Each path below is one point turned by a fixed rotation once a step. After each direction that follows a path, write how fast that rotation turns it, in degrees per step (0 if it stays still).
Each turn is a multiple of 5 degrees from 10 to 175, or 0.
Each row of a path follows its step; steps can be skipped.
Path 1:
step 1: [-20   4   3 -18 -19  -3  17  -9  -4   4  15 -23   9  27 -14   8 -16  -3
   0  16 -10 -15  11  -7   8 -15  19  -1   5 -11   7 -10   9   5   8 -23
  -6  20  -3 -22   4  -1 -23  10]
step 2: [  1 -21   3  -7 -30  19 -10 -21  -3  18  -2 -13  -3 -10 -15  -8  -4  -8
 -14  -2  21  -2  -5  10 -10 -23  12  -5  10  -2 -12  24  23  -8  -3   0
 -22  13   3  18  -8  -5  11  -4]
step 3: [  8  -8 -11 -48  -8  17 -13 -23  10 -17   5  22  -6  -2  -1  16  -1 -10
  -7  25   2 -12  11  -2   3   8  13  11 -15 -10   2  -3   0   4   6 -16
   4  -6 -18   1 -18   3   3   4]
step 4: [-19  -8  34 -14 -31   0   3  -6  19  -8  12 -13   7  -3 -11  -3   7  -9
  21 -19  -3  -2  11 -15  24  -1  -6  13  12   2  -4  -7   7   3 -10 -26
  -7   4   4   3 -14 -21   8   1]
step 5: [-11   4   3 -20  -2  13 -14 -32  -7 -10   7 -15 -26  23 -18 -14 -12  20
 -16  10  -3  10  -1   4  -6 -12   8   3  -4  21   2  -7  11   2 -10 -23
  -9   3   9  18  19   5  -1  -2]
step 6: [ 17 -26  16 -28 -16   1   0 -19  -9  14  23   5  -1  -6 -15   2 -16   5
   3  -7  11   1  12   4 -19 -22  -8  12   2  -8  -2 -16   5   1  29  -1
  10  12  -9 -22 -10  -3   9  -1]
step 7: [  6  -5 -11 -12  -8  22  -8 -15  32  -8  -5   6   4  30 -23   4  16 -16
   7  -8  15  -5   6  18   7   1 -13   1  15  -9  -1  11   8  -6  11 -29
  -4  -5  17   7  -1   1  15  15]
step 8: [-16  -1 -10 -30  -7   9  -6  -7   2  -2   4  12   1  -5  -6   2 -41   8
   6 -15 -11   9  20  13   3   3   5  12   0  26  -3  -8  -1  -3  -7 -15
 -29  -8   3  -6 -13 -23 -10   8]
step 12: [ -4  13   8 -16 -44   8 -17 -11  22 -10   3   2   8  -5  -7   5   0  -7
   2  16 -18 -18  13 -11   7  -7   8  -2  30  15  -1 -14  11   3  -2 -17
  -8 -10 -14  11  -2 -13  13   0]
step 13: [-15 -14  16 -34 -15   6   1 -23 -17  -1  13  -2 -29  12   8 -16  -7   6
   4   5  24  20 -19 -14  15   6   5  12   0   1  -6  -9   7   6  -9 -14
 -16   5  13   7   1  -8   3  11]
[-1  3 -1  0 -2  8 -3  4 -4  1 -3 -1 -4 -2  1 -1  1  1  0 -5  4  1 -9  9
  1  2 -2  2 -4 -1  0  2  9  3 -8 -4 -7 -1  6 -3  5  0 -2 -2]
130
[-3  1  1  5 -1  0 -8  1  1  7 -1  3  1  5 -5  1 11  2  6 -6 -2 -2 -2 -3
 -1 -3  4  6 -2 -3  4 -2 -1  1  4  3 -4  6 -4  1 -2 -6 -3 -3]
145
[-2 -6  7 -2  4  1  3  1 -6  7  4 -2 11 -3  1  3  0 -1  6 -3 10  5  0 -1
  3  1 -2  2  0 -1 -3  1  0 -4 -2  3 -1  1  1 10  2 -2  3  0]
160
[  2  -2   2  -4  -2  -5 -10   5   4  -2  -2  -2   7   3   0  -2   0   1
   8   1  -3  -1   0   1  -2   8  -1   2  -1   3  -5   5   2   0  -1  -3
   2  -9   0   1  -7   3  -6  -1]
90
[-1  7 -4 -3 -3  4 -1  7 -7 -2  3  1  1  1  0 -7 -2  0  5 -5  1  1  4 -7
  0 -7  3 -3  0  4  0  1 -2 10 -1  0  3  3  3  4 -2  7  1  4]
90
[  1   4   2 -12   7  -1   1   2   4  -1   7   0   0  -6  -5   3  -1   2
   1  -3   2  -1  -2  -2   0   3   8  -2   0  -5   0  -2  -2   2   1   5
   1   2   4 -10   2   0  -5  -3]
140
Path 2:
step 2: [ -9  -2 -12  -5  -4  10 -10  -4 -20   7 -19 -17  16   5  -3  -7  18 -14
  18  11   2 -14  22   4 -18   4  -8  12 -22   0  13  -4   3 -21  -6 -14
 -11   5   1  10  -6   7   6   6]
step 3: [ 21 -13   4 -10  25   4  -8   5 -33  -3  -2  -7   5   8 -10  -5   0 -13
  -6  10 -18   3 -13  -2 -14 -15 -19  -8  -7  19  -6  -6   5  -7  11  11
 -11   1  13 -10   0   9  -6  -6]
step 4: [-12   2 -19   2 -15   3  -5  11 -10   2  -2 -19 -15  -5 -18  -3  -2  -5
 -12  16 -16 -24  -3  -6   2 -17  -4  -2   0   1  12  10   0 -16   5  20
  25   4  -6  -2 -14  15 -15  -2]
step 7: [ -4 -12 -28  -1  -3  -7  15   9  -6  24 -13 -28  -8 -10 -14   7   3 -20
   2  18  -3  -4  -1  -5   7 -19 -13  15  -4 -11  12   9  -1   1  -2  -3
  -5   3 -20  -4   8   2  -2  -2]
step 8: [  2   0  -9 -16  11 -14  10  12  -2  -1   1  17  28  16 -25  -4  -4  -8
 -15   2 -22  -3  -1  -9   3  -6  -6  17 -12  16  13   7  -9 -16   0 -22
  -4   9   0  -3   2   5  11  -2]
step 9: [  3   1 -13  28  12 -35  -5  10  13  -7   0 -12   6   8   4 -16   3  -9
  -2  11 -11   5  -6 -11   1 -19   1   3  -5  12  -9  -6   9  -2  20   8
  14   4  -6   1 -11  21   1 -10]
step 10: [-14  -3 -25  -9  -7  -8  -2  18  -5  18 -16 -10   6  -8   3   0 -13   5
  -2   8   6  23   1  -2  -1 -17  -8  15   4   5  12 -19 -17  -2  -5 -10
   9 -18 -21  -1 -19   1  -1  -6]
step 11: [-20 -13  -3 -10   9 -10  -6   2   5  -3 -11 -18  35  22 -22 -13  10   4
   7  -5  -9   6   4  -3 -19   1   9  -3 -24   1   3  -6 -12  -4  -5 -12
  -7   9  -5   5   0  -2   0 -10]
step 12: [ 20   5 -18   0  25 -12  -6 -15 -19   9 -12 -29 -10  -3  -5 -12   4  -4
   1  -5 -17   8  -1   0  -4  -8   2   9  -4  14  -6 -11   5  15  12  -2
  -3  12  -7  -3  -6  18  -5 -21]
step 13: [ -5   3 -13  -2 -10  11 -13   7 -24  18 -19  -2  20   6   1 -21  -7  14
 -14  -1 -14  -8  18  -5  11  -7  -9  17   3   3  20   1  -2 -18   4   6
   8  -5 -10  -9 -10   7  -9  -8]
[ 5 -7  0  2 -1  2  4 -1 -5  3  4 -5  0 -3  8 -2 -7  5  0  2 -1  0 -3 -7
 -3 -6  0  0  7 -5  3 -2  4  1  2  4  8 -3 -4  1  4 -3  0 -3]
120
[ 7  0 -6 -6  5  5  4 -3 -1  2  2  0 -5 -7  2  3  2 -4  0 -2  3 10 -7  1
  1 -1 -7  5  1  7 -3 -2 -3  4  1 -5 -2 -5  4 -2 -2 -2  2 -2]
155
[-3  1 -1 -3 -1  1 -2  0 -1 -3  5  0  6 -2 -3 -2 -6 -2 -5 -1 10  2  3 -1
  1 -1  1  2 -6 -1 -3 -5  6 -4 -2 -4  2 -1  7 -5 11  5 -4 -4]
130
[ 1 -2 -4  1  0  2 -3 -3  6  4  6  7 -4  1 -5  1  1  3 -5 12 -2 -2 -5  2
  8 -1 -2  0 -3 -7  1  3  1  2  2  1 -3 -1 -1 -3  6 -1  7  4]
35
[ -3   0  -1   1  -2  -1  -2  -2   0  -5   8  -2  -2   0  -9   3   6  -2
   6   0   5   1  -3   2   1   0   2   2   4   3  -5   1   4   3   7   7
   5   3  -4   5   0   1  -1 -11]
135
[-1 -3  0 -2 -6 -2  0  1 -5  1 -4  0 -3 -6  0  6 -1  5  2  2  3  4  3  5
 -1  5  4 10 -3  2  4  8  7 -2 -2  0  4  0 -5 -7 -4  3  4  2]
130
[ 5  8  3  4 -1  3  0 -1  2  5 -1  4  4 -2  7 -3  2 -2 -1  3  0 -5  4  4
 -1 -4  6  4 -1  1 -1 -3  6 -1  6 -4 -1 -4  3  5 -5  2  8 -8]
100
Path 3:
step 0: [ 16 -24  14  -9  -8 -11  -1 -13 -22 -14 -25  -8 -13  -6 -11   6  12  -7
   5  17   3  -1   1  19   3 -12   0   8 -18   1   7 -16   3   0 -13  -8
 -12  -9  18  11   1  -4 -21  -6]
step 1: [  2  14 -12  -3   8   5  -4  -8  -3  21   7   4  12 -15  18  27 -15 -16
  -1 -13   0 -21  -6   2 -23  12   7  -2  -5  -6   0  -1  -2 -22  -8  18
 -17  11   5 -13  12  16  -7   6]
step 2: [-22  13   0  17 -18   2  14  -9  12  -8  -6 -11   4   6  -5  -3  -2  10
   4  -7 -29   1  -4   4   3 -21  -4   0  14 -18 -24  32  -3  13   0  13
   6   2   4   4 -14  -9  -9  -2]
step 3: [ 20 -11   6 -19   0 -11 -11  -7 -12   6   1   9   4  12   0   2  26 -15
  12  34  -8   6  -1   2  11  20  11 -11 -16  -7   0  18  -6   8   5  -6
   4  -8  -1  23  -3  10  12  -5]
step 5: [  4  12  12   3  -1  11 -23   0   2 -12 -23 -12   9  -5   9  -6 -10  10
  16  -2   4 -13  14   1 -19 -23  -7 -11  13  -7 -29   1  25  -7   6 -10
  10   3   7   1 -16   8  -2  -6]
step 6: [ 15  -3  31 -22   4  -2  26  -9   8   5  -4   8  -2   4   5   0   0  -7
  10 -17  -3  23   8 -11  -8  22   4   2 -12 -16   5  22 -10  11  -4 -15
   2   5  -1  -2  16   6 -13  -5]
step 7: [ -1  21  -6  13   5   8  -4 -21  -5  -1  15  -6 -11   9   0 -16 -11 -12
  -5  24 -23   3 -28   5 -15  -3   0  14 -13   3   5 -21 -11   8  -1  -8
 -17  -7 -11  -6 -12  -8  -3  16]
step 10: [-15  -3  -4  10  16   1  -7   9  -8 -15  -1  13   0  -2  -3 -14 -21  -2
  14  22 -19  -1 -10 -12 -15  11  16   3  18  -4   8  16 -16   0  -2  -7
 -21  15  28  -2 -14   0   0   8]
step 11: [ -9  16  10  -2 -30 -10   6   0  29  -3  -4   0 -10   4  -5  14  16 -13
   9  20   4  19   6  21 -14  -3  -2  -1 -13  12 -10  -2   0 -19  10   2
  17  -4  14  -4   9   1  16   4]
step 15: [ -4   9  17 -19 -24  16  14   3 -10  14   0  -5  30  -9   3  18  -8   7
 -10   8   1   2 -25  -8   1  -1  -5  -4  -6  -1  -2  -3 -23   2  15 -10
 -22 -12   4   8 -16  -9  -2  -5]
[ -4   6   5   0   5   0   0   0   3   4   1   2  -3   5  -4  -3   2   0
  -3  -5  -1   2  -1  11   2 -11   2  10   2  -1   2   0   0  -1  -1   0
   1  -5   3   4   6  -1  -2  -3]
155
[-2  8 -4  1  0 -5 -4  3  2 -2 -1  1 -9  2  6  1  3 -3 -7 -2 -1 -8 -7 -6
  6  5 -4  0 -3 -2 -3  3  0  3  4 -1  0  1  0  6  1 -2 -4 -6]
65
[ 1  4  1 -2 -3  0  0  7  6 -7 -6 -6  0  5 -6  3 -5 -2 -3  1 -4 -5  3  2
  0 -2  4  1  0  2 -6  1  0  4  1  6  7 -2 -3 -9 -1  4  4 -3]
120
[  3  -2   3   3   4   0   0  -7   3   2  -7  -4   3  -2   4  -6  -1   3
 -11   5   4  -5   2   6   2   2  -1  -7  -3   4   5  -5   0  -2  -1   6
   2   0   3   1   1  -3   1  -5]
90
